One turning vector, and how many steps it has turned:
The counts run from 0 to 451.
  7 -16  35  -6  10  48   1  -5   5  29  20  22  11 -36  -9 -39   9  27  18  21 -29  -2 -15 -11  13 -13  10   4   2  11  -4  -5  11  12  -8 -16 -29  25  -1 -26  21  43  -9 -18 -13 -11 -20  54  -1   9  -5  30  -3  14   4  -6  25  23 -17  11 -16  12  -3  -2  35 -16  11   6   3   3  19   8 : 81
-26 -21  31  24   8  39 -11 -22   9   2  20   4  48   2   3 -23   0  26  15  42   2   6 -13 -51  -2   7  -1  12   1  17  -5  13  17  25 -19  -1 -13   9   9 -29   8  26  -1 -19   0   1  26  54  -4  14   0   7  34  33 -11  -2  27   6   1   2 -12  10 -20  -9  13  14  18  -4 -18  36  26  13 : 310
 -7  -4   8  -1   1  33  20 -12  29   9  28  36   8  27   9 -18   5  53 -24  32 -27 -12  20 -38   9  -6   3  16 -24  -6  -9 -17 -10   0 -33   7 -31  26   3 -11  -6  44  14 -22 -21 -23   9  18  -6   1  11  15  -6   2  17 -12  37  -3 -12   8 -17  -5 -19 -12   4  21  33   0   7  31  -7  28 : 183
-12  -1  10 -10   0  26  -5 -27 -27  -5  10  -3   8  20   3 -13  13  27  10  60   8  13 -22 -42   1  11   7  21  13  11  -7 -12  13   3 -20  -3  -4   7  37 -22   7  10   9  -8  11 -46  21  22   6  -4  -2  28   9  57 -17  -1  32 -17  28  14   8  30 -10   1  -1  -1   6   3  -3  13  29  25 : 98
-17  -2   6 -19  19  40 -22  -5  -4  21   5   9  17 -15  11 -11  27   5 -12  27 -11  -1  -6 -15  11  -2  -9  11  -9 -19  -3 -13   1   9  32  19 -20  26 -13 -23  20  29   4   7 -16 -11   8  73  -6   1 -14  58  21  27  17 -13  34  32 -15  14 -12 -11 -12   5   3  -8  -8  -6  17  19  -3  14 : 304
  9  18  25  -7  16  42 -17   7  -7 -12 -11  18  -8  10   4 -29   5  26  16  17 -42 -22   7 -14  13  -3  27  15  -4   4 -11  14   3  28 -19 -10 -35  -7  17  -8  -8   9 -24 -16 -30 -14  -5  46  32  14 -12  17 -25  19  -1   4  42  -7 -19  -9 -25  34  -1 -14  20  -2  27 -10  -5 -18  41   6 : 66
  9 -18  35  -8  -8  49  17 -30  10   9  17  -1  39 -12 -10 -30 -10  27 -32  19   7  23  -1  -1  -2   6  13  18   8   1  -2  -6 -15  -1 -30   0 -12  10  16 -15  30  17   0  -4  -9 -11   7  50  -6 -16  -6  15   7  33 -36   5  47  18 -17  12 -28  16   5   8  13 -26  10 -18  -2  25   5  25 : 85
  0   8  17   6  13  29  -1 -13   3 -21  -6  15  12  12 -17  -2  20  36   4  33 -17  -8 -11 -19  19  32 -16  -6   1  10 -27 -35  10 -27   0   0 -24 -18  35  -2 -17 -15  40  -6 -24 -26  -1  45  -4  30   0  29 -10  39  15  -7  22 -18  -2 -11 -19  23 -20 -26 -19  25  21   0   0  14  21 -17 : 247
 13   0  19   9   4  25  18  -9  28  37  20  11  20 -24 -15  -9   9  42 -16  11 -23  -4  13 -23  -3  -2  28  -6   6  26  -3  -9 -23  17 -20 -12 -23 -17   8 -19   8  -6  13  -8 -19  -1   9  70   8  20  -3  20  10   5  19  -2  18  17 -52 -15 -17   7   1  12  41  -4  -7  -4 -19   3 -14  13 : 369
-10 -14  24  -9   0  40  13 -16  16  -2  43  32  10   2 -16 -34  12  13 -36  31 -20   3  19 -24   8  -3   1  20   2 -16   8  -6   7 -11 -19   5 -23  30  -8 -23  12  39  -6  -5   4 -17   0  32   5 -14   1  12 -22  31 -31 -25  32   5  -9  -5 -24  -5 -14  25  16  -2  33 -30   2  48   7  19 : 407
  9   2  19 -13   2  43  -4  -6  16  16  17  29  13  -6  18   0  45  -4 -38  25 -35 -10  -4   4  15   9  28  16  -8  26  -2 -17  19   9 -16   2   5  -5  -5 -19   1  -4  -3   2 -22 -11 -10  58  10  34  -6  46  17   6  27  27  26  10 -22 -12 -24  20   7  13  24 -19  -6  -8   7 -17 -16  -2 : 148
-20   1   8 -23  15  17 -31 -10 -28   2  15   6  -5  -4   2 -13  39  -6  12  31 -36  16 -17 -33  10   6  21   1  15   0  13  19  23  41   0  11  -6  11  22 -31  13  10 -14  -1 -12 -30  32  49  11  -9 -18  32 -13  44   3  -4  30  -3  -2   8   9  12   9  31   8  -4   6  -7 -26  10  25   0 : 207
  3  -3  -7  15 -11  34  18 -17  32   8  24  14  31   2  -6  -6   2  22   4  37 -24  -9  26 -24   6 -11  14 -12 -16  26   2  -9   5   1   0 -40 -10  -5  30 -21   6  16  29 -23 -21   1  11  56  -8   9 -20  29  12  10  20 -11  27   8 -27  -2 -35  -1   8   6  24  11   3 -13   3  26 -18  18 : 153
 -8   2  16   8  25  39  -3 -22  -6  21   3   5  53  -3  19   2   3  33  -6  45   1  11 -18 -16  -5  -3  -4  22   8   3 -18 -17 -13  -4  21  23 -21   7  14 -13  34  16  31 -13 -12  -8  21  53 -16  12   0  34  34  36   9   3  29   5   3  21   2   8 -10 -21  -3 -13  16   3   0  28   6  18 : 307
-29  15  -1  -6  11  21 -26   4  13   6  -4  12   9  23  -9   6  16  28  -3  35 -38  -8  33 -22  23 -12  25   9 -21 -13  42 -10   2  32 -10 -11 -15  -6   1  -6 -19  12 -18  19 -13   1  40  36  16  10 -15  49 -12  26  23  -6  34  13   6  17 -28 -12 -22  15  24  -8  15 -21 -29 -20   3  -5 : 58
-26  -8  14  10   2  34  -3   0  14  17   3 -13  29   6   3  -8 -21  43  17  18 -10 -17  13 -35   4  -7  15  14 -18  -9 -11 -12 -24  25 -38 -10 -16 -19  39 -22 -21  14 -24 -11   0 -18  32  62   6  19   3  30  22  21   8  -9  34   1  -4  -9 -38  -6  -4   2  24   8  -4   7  -1  -1  20  13 : 384
-27 -30  27   1  24   9 -13 -29 -10  46   1   2  37 -11  -6   6  -1  42   0  25  -2  13 -27 -19  -2 -13  10  22  -2 -15 -19 -14 -31  -3  -7  -3  -8  14  19 -22  11   9  24   0   0  -6  27  60  -3  17  -2  51  25  38   0  -8  28  15   2  12 -17 -12   1   0   2   7  -4   2   5   9   8 -10 : 92
-14  -5  -6 -22  10  30 -14 -30  11  14   6  11  19   2   7  -3  11  32  -1  32  14  18  -7 -25  23   7 -12  17  -1 -12 -13 -34   5  -2  14  13 -22   7  19 -35   6  13  18  25  -4 -15   9  65  -4  13   0  52  24  40   8 -20  27  19  11  17 -26 -20 -27  -7  -7   8  13  13   4  20   3  15 : 90
 -1   6  18 -22  19  11 -32 -12  -8   3  10  -4   3  12   8 -16  49  13 -30  36 -14  13   2 -26   7  29  27  16  21 -11   3 -18  22  41  12  37 -16  -2   9  -5   6 -24  -7   9  -5 -15  24  34  15   2   0  26   8  61 -11  -4  38 -18  -4  11  17  15 -16  25   7 -15  13 -12 -20   3   3   7 : 424
 10   4  13  10   0  32  14  -8  39   8  24   9  19 -16   4 -20   1  45   2  14 -23  10  16 -32  -5   7   4  -5  -4  37 -16  -2  -8  17  -4  -3 -21 -21  12 -29  11  -3  12  -5 -20   9  -2  70   5  18  -6   8  13   0  32  -2  20  10 -41 -27 -20  10  -1   7  35 -11   2  -7  -1   8   2  26 : 370
 -1  28  -9  -7  23  12 -27 -18  20   3  -9  32   7  30  -8   9  -1  42  12  35 -37   7  23 -30  23  -5  13   2  -6   0  22 -37  -5  34  19   8 -36 -16  33 -11   7   0  -5  13  -9 -21  20  33  14  10  -6  42   1  15  40 -10  15  15  25  20 -14 -20 -10 -13  16  -3  20  -5  -3 -22   9   9 : 60
  3  -7  12 -37 -13   7   7 -17   9 -31   7  30 -14  15 -22 -14  17  45  -7  22 -31  10  -5 -44   8  22 -14   3 -31 -11 -20   0  -6  -5 -27  16 -25  22   9 -28 -10  23  -9   3 -20 -40   9  37  10 -15 -20  29 -33  15  16 -21  35  21   6 -12 -18  18   8   0  11   9  14 -21  19   7  35  11 : 176
-26   6 -10  -8  -1  11  -4 -19  10  20   0  13  17  10 -20  16   6  33 -36  27 -26  27  25 -13  12 -16  21  18 -14   0  18 -19 -33  -4 -23  -2 -12  -3   7 -15  -6  -1  -8  29  -1 -19  39  36  29  -7  -7  44  -8  38  21   0  24   2  16  15 -23 -14  -1  34  25 -11  -3 -16 -20  -9   6   0 : 271
 -6   3  -7  -8  21  15  -3 -20 -13  -1  23   5  23  30 -17  10  30  36  -8  62 -16 -10 -12 -41  -7  23  -3  19  17  22 -16 -17   4  -8  18  -5   4  -7  35 -19  -8   5  26 -11 -13 -33  30  20   0  25  -4  26   0  25  -6 -12  23 -15   9  22   4   0 -15 -11   0  37  20  -7   9  39  -5  10 : 322
  0  23  17 -30  15  17 -22   9 -16 -11  -6   9 -18   2 -21 -14  27  42  17  30 -35   2  20 -29   8   6  20   4  -1   8  25  -1  -6  26  -6   9 -34   1  12 -15   0   2 -34  12 -22 -31  20  28  29  -5 -20  26 -38  21   7  -5  26  14 -13   6  -3  25 -15   3  24  -7  26 -12 -17 -25  26  15 : 282
  4   9  17   0  -5  24   0 -24  19   6   1   6  43  17  13   0 -25  39   4  39   1   4   3 -20  -3  -4  13  22  -9  10   2 -27 -26  23 -12   4 -16 -17  39 -13  18  -1   7  -2   3 -10  29  47   5  14   0  43  29  14   9   6  37  18  11   1 -28  -2  -1 -17  15 -16  10  -6   6 -17 -14  32 : 381
-29 -22  35  32  24  42  -3 -14  -9  23   7 -12  55  -4  -8 -11   1  27   5  38 -10  -4  -2 -29  -9  -5  13  23   5   3  -6   6  -4  18 -20  -3 -13   3   7 -15   5  17  -1 -21   3   1  33  52  -9  10   4  18  41  41 -20   7  34   8 -15  11 -11  14 -15  -5   7   7   4  -6 -17  31  17   7 : 309
-24   7  -1  -6   9  28 -12   0  31  23  11  11  23  -8  13   1  22  20 -24   8 -40  -5   6 -15 -22   3  14  11   1  10  -7  -2 -27  10  24 -20 -21 -11   3  -2   0   3   3 -14 -14   0  10  58 -17  50   5  23  -9  -1   3   5  34  23 -42 -10 -35  16  17   8  26 -17   8 -26   3  20   0   9 : 444
 15  15  -9 -15  38  49  10 -11  -4  20  18  53  19   4 -10  -2  -3  40  22  27 -33 -14   4 -29   7 -15   8   5   8  12  -5 -14 -24   2  14  -5 -25  14  21  -5  21  41  10 -11 -35 -47 -11  34   0   1   0  17   0   1  37  -6  18  11 -11  24   2   1   0 -24   6   1  25  13   4  21   0  14 : 292
-21  10   9   0  20  21  15  -4  17  17  20  37  -2  12  -2 -16  28  49 -10  35 -19 -14  26 -51  18 -16   1   4 -23  -6   3 -24   0  -4 -29  15 -33  31  -7 -11  -5  41   8 -20 -17 -31  -3  14  -2   2   1  15 -10  16  25 -14  24  -4 -14   7   5  -7 -41  -7  14  15  20  11  -8  31  -8  23 : 184
 15  18  10 -13   8  39  12 -23 -13 -15   7  30  18  12  -1  20  26  29 -27  29 -36  26   4 -12  16  21  20   6  -2  37 -10   4   4  -3 -25   7 -18   0   0   6  11  -6  22  14 -38 -30   7  35  15 -12 -18  25  -3  22  39  33  21 -10 -19   1   4  42  14   8   6 -19  11   4  -3  10  12  -7 : 360
 25   9   0 -20  -1  66  11 -22  13  -1  34  38  26  -1  -1 -32  -5  21  -8  20   7  20  -1 -17   9  16   7  24  25   8 -15 -23  -8   7  -5  12 -31   6   7 -13  35  20  -7  14 -13 -28 -19  53  19  -6   8   0  19  31 -23  -2  23  15 -11  11 -28  13  -4  -1  10  -5  28   2   8  18   7  20 : 299
-27  22  16   9 -16  14  20  -7  27  -3  12 -14  10   5   6 -21  13  45 -18  32 -29  23  16 -22  -4  -1   5   9  -9  32  10   6  16  -8   5   6 -20   2   3 -19   8  -3   1  -2 -10  -7   5  47  24  -6 -20  22 -25  41  17   2  36 -16   4 -14 -11  16 -21  15  41 -16  21 -12 -15  22  19  48 : 266
-21  -8  29 -12   6  38   1  -2  -6  28  32   4   7 -13  18 -35  21   2 -28  21 -13  11   6  12  18  -4  24  19  17 -14   6  -6  16   1  -8  16 -23  43   2 -24  11  24  -8   4  -2 -14  -4  44  17   4  10  24 -21  43 -17  -7  39 -10   2  -8 -22   1 -13  20  12 -22  37 -10  -6  18   4  20 : 193
  2  27   5 -13   8  11 -14   2  -1 -20   8  14  -8  11 -22 -11   4  37  27  38 -33   4  26 -47   3   6   5 -10 -11  15  17  18  -6  29  -4   7 -39   1  17 -20  -1  18 -20   4 -19 -22  19  29  29 -23 -30  13 -35  28   7 -11  28   9 -10   5   6  16 -14   2  23   0  20 -13 -18  15  36  29 : 281
 -1  17  31  15  21  45  -8  11  -6  -2   8   7  18  -2 -11 -14  35  25   0  34 -37 -22  14 -20   7  16  30 -18   4  20   9  -4  27  16   1   2 -23 -14  11   0 -21 -18  10  -7 -45  -4  11  49  -4  19 -16  15  -8  29  11  16  30 -17 -46 -13   2  40 -34 -10   7   7  20  -5 -20   6   2  -5 : 140
-18   5   2  10  10  40 -19 -27  17 -33  14  36  20  25   3   3  12  -2 -22  18 -27  34  24 -36  16  23  17   1  -6  12  17   1  23  14 -20  15 -27  -5  -4  -2   2   6  -8  15 -15 -13  26  37  13   5   7  10   1  32  13   8  13   7   0 -10 -30   9  -1  11  -5   4  18 -10 -31  28  35 -25 : 131
